[178  60  49 229 207 150] → 150
[2015 6973 5307 9203 4655 3159] → 3159
[ 351   28  327  298  -93  564 -607] → -607
[115 156 879 476 140 448] → 448
[140 216  79 197  43 153  61] → 61
[9101 1947 2389 5985 3963 7451] → 7451
[217 127 132  27 130] → 130
[246 829 333  62] → 62
[7 6 9 0] → 0
[8 3 3 4 2 5 1] → 1
---
Q:
  9  -15  -16    1   -4  -10  -10    1    8   -7   -7   -4   -1
 17  -15    2   -3   -2    5    1   -3   -2   19    1   18    1
 11   -7   -5  -13   -7  -15   -5   -9    7  -12  -18    5   -4
 19    0    2    7    4    0   -6    9   13    1    4   10    0
 26  -11  -26    0    2    0  -13    2   -1    2  -10   13   -9
 -2    9   11    7   10    6    7   16   15   13    6   14   23
 12    6    6    1    6    9   15   10   15   24    8   10   18
 -7   11    9   21    2    5    1   -5    8   -4    2    5   -2
 10   -9  -10   -5    5   -6  -11   -4   -2  -15   -5   -8  -10
A: 12

Q:
2  6  4  6  7  6  3  3
6  5  5  5  5  5  6  6
5  6  6  6  4  5  6  5
4  4  5  6  6  8  5  4
3  5  5  5  4  6  6  5
5  5  5  5  5  6  5  5
2  6  4  4  5  6  6  4
7  4  6  6  6  7  5  6
5  7  5  4  6  3  6  6
6  5  5  4  6  6  6  6
A: 7

Q:
475  303  615  868  973  471
430  319  608  877  970  539
318  186  583  319  360  497
491  297  619  864  973  440
463  308  608  843  977  521
314  289  554  297  391  460
309  204  564  293  368  434
302  191  558  280  344  432
341  200  536  300  353  431
338  206  544  290  322  446
A: 302

Q:
-14    6   -7   -9   -2   -8   -8
-16   12  -14   -5   -3   -4   -1
  9  -45    7   11   -9    6  -15
 -4   18    2  -15    4  -12   -1
 -6    8    1  -13    1  -12   -7
-15   31  -18   -6    0   -3   11
 -5   22    1  -16    5  -13    1
 -7  -27    6   -8   -5  -10  -26
A: -15

Q:
6009  6144  6129  6088  5221  6301
8615  9100  8984  9165  2296  8951
8712  8732  8935  8628  2739  9101
3731  3886  3760  3842  7420  3967
5612  5766  5713  5718  5580  5885
4211  4271  4231  4192  7062  4469
3247  3307  3251  3230  8022  3506
2674  2909  2712  2896  8381  2902
5740  5941  5881  5909  5417  6028
3694  4089  3805  4132  7184  3909
A: 2674

Q:
 23   -2   25   -4   -5    8  -32   21
 18    8   18    1  -11   -5  -24   12
  9    9   -1    8   -9   -6   -4    2
 16   -5    0    5   -1   12   -6   11
  1    3   26  -11    2   -3  -20    8
 24   -1   -1   11   -9    9  -11   13
A: 16
---
[[-81 -84 -82 -84]
 [-81 -67 -79 -62]
 [ 75  84  85  86]] ans = -81

[[  1   4 -47 -24]
 [  0  -5  28  17]
 [  0 -12  69  40]] ans = 1

[[-76  37  24  31  64 -25]
 [ 72 -60 -56 -41 -45  33]
 [  4  55  -5  81 -64  -9]] ans = -76

[[ 41  34  44  17  33]
 [ 41  38  42  17  40]
 [-35 -41 -34  92 -38]] ans = 41

[[-18   7 -13 -34  24]
 [-61 -22 -52 -18 -32]
 [-39 -28  42   8 -69]] ans = -18

[[-40  47  19  58  34  57]
 [-31  80 -27  45 -38  18]
 [-34  80 -14  55 -11  33]] ans = -40
---
[-21  93  11 -77] ⇒ -77
[ -1  47 -85 -80 -27 -24 -64] ⇒ -64
[ 72 -29  -9  78  51 -70] ⇒ -70
[  9 -75  -9 -38  23 -33] ⇒ -33
[-85 -28 -22  -7 -79   7] ⇒ 7
[ 28  94  96 -67 -61  51 -38] ⇒ -38
---
[[-4.90, 6.34, -17.73, 6.08, 7.03, -7.82, -3.41],
 [-11.61, 15.10, 3.62, -9.36, 1.19, 3.72, -2.29],
 [-9.05, 1.52, 4.58, -5.51, -7.06, -0.60, -2.65]] >> -9.05

[[-1.60, -1.03, 0.65, -0.17, -0.37],
 [-1.70, -0.80, 1.22, 1.01, -0.50],
 [0.08, 0.52, -1.19, -1.10, 0.14]] >> 0.08

[[-0.002, -0.219, -0.026, -0.024, -0.107, -0.088],
 [-0.110, -0.239, 0.224, -0.071, -0.027, -0.119],
 [-0.007, -0.090, 0.029, -0.009, -0.073, -0.015]] >> -0.007

[[-15.699, 7.887, 5.967, 2.355, 9.554],
 [-11.789, 9.190, 12.102, 9.067, -1.533],
 [-13.269, 8.644, -7.077, 13.369, 3.115]] >> -13.269

[[-0.9, 0.4, -0.7, -0.7, -0.9],
 [0.5, 2.2, 0.6, 0.8, 0.6],
 [-0.6, -2.2, -0.5, -0.8, -0.5]] >> -0.6

[[-1.1, -1.1, 0.1, -0.4],
 [0.2, -0.1, 0.6, 0.8],
 [0.1, 1.4, -1.1, 0.6]] >> 0.1

[[-0.08, -0.15, -0.12, -0.12, -0.15, -0.13, -0.14],
 [-0.15, -0.19, -0.16, -0.15, -0.17, -0.18, -0.19],
 [0.18, 0.19, 0.18, 0.18, 0.18, 0.18, 0.19]] >> 0.18
---
224  134  154   59  176  155 -> 224, 59

68  77  64  57  64  97  18 -> 97, 18

-126  -593   503  -226  -179   181
  40   440   514  -923   457   630
-> 630, -923

551  118  866  297  492  563  432 -> 866, 118

7  4  8  4  2 -> 8, 2

24  21  91  76  56 -> 91, 21
---
array([[ 42,  13,   0,  87,   9,   6, -37],
       [ 22,  -8,  18,  20,   7,  -7,  41]]) Answer: -7

array([[-58, -80, -69, -80, -71],
       [-60, -64, -51, -75, -61]]) Answer: -75

array([[-23, -52,  48,  83],
       [ 74, -43,  17,  52]]) Answer: 17

array([[-49,   1,  -9, -54,   2, -19],
       [-10, -21,  -5, -90, -15, -15]]) Answer: -15

array([[ -2,  67,  91,  -6, -51, -61],
       [-71,  33,  14,  27, -17, -88]]) Answer: -17

array([[  1,  70, -90, -24],
       [ -9, -34,  -8,   6]]) Answer: -8

array([[-30, -37,  30, -72,   9],
       [-21,  81, -43, -25,  -9]]) Answer: -25
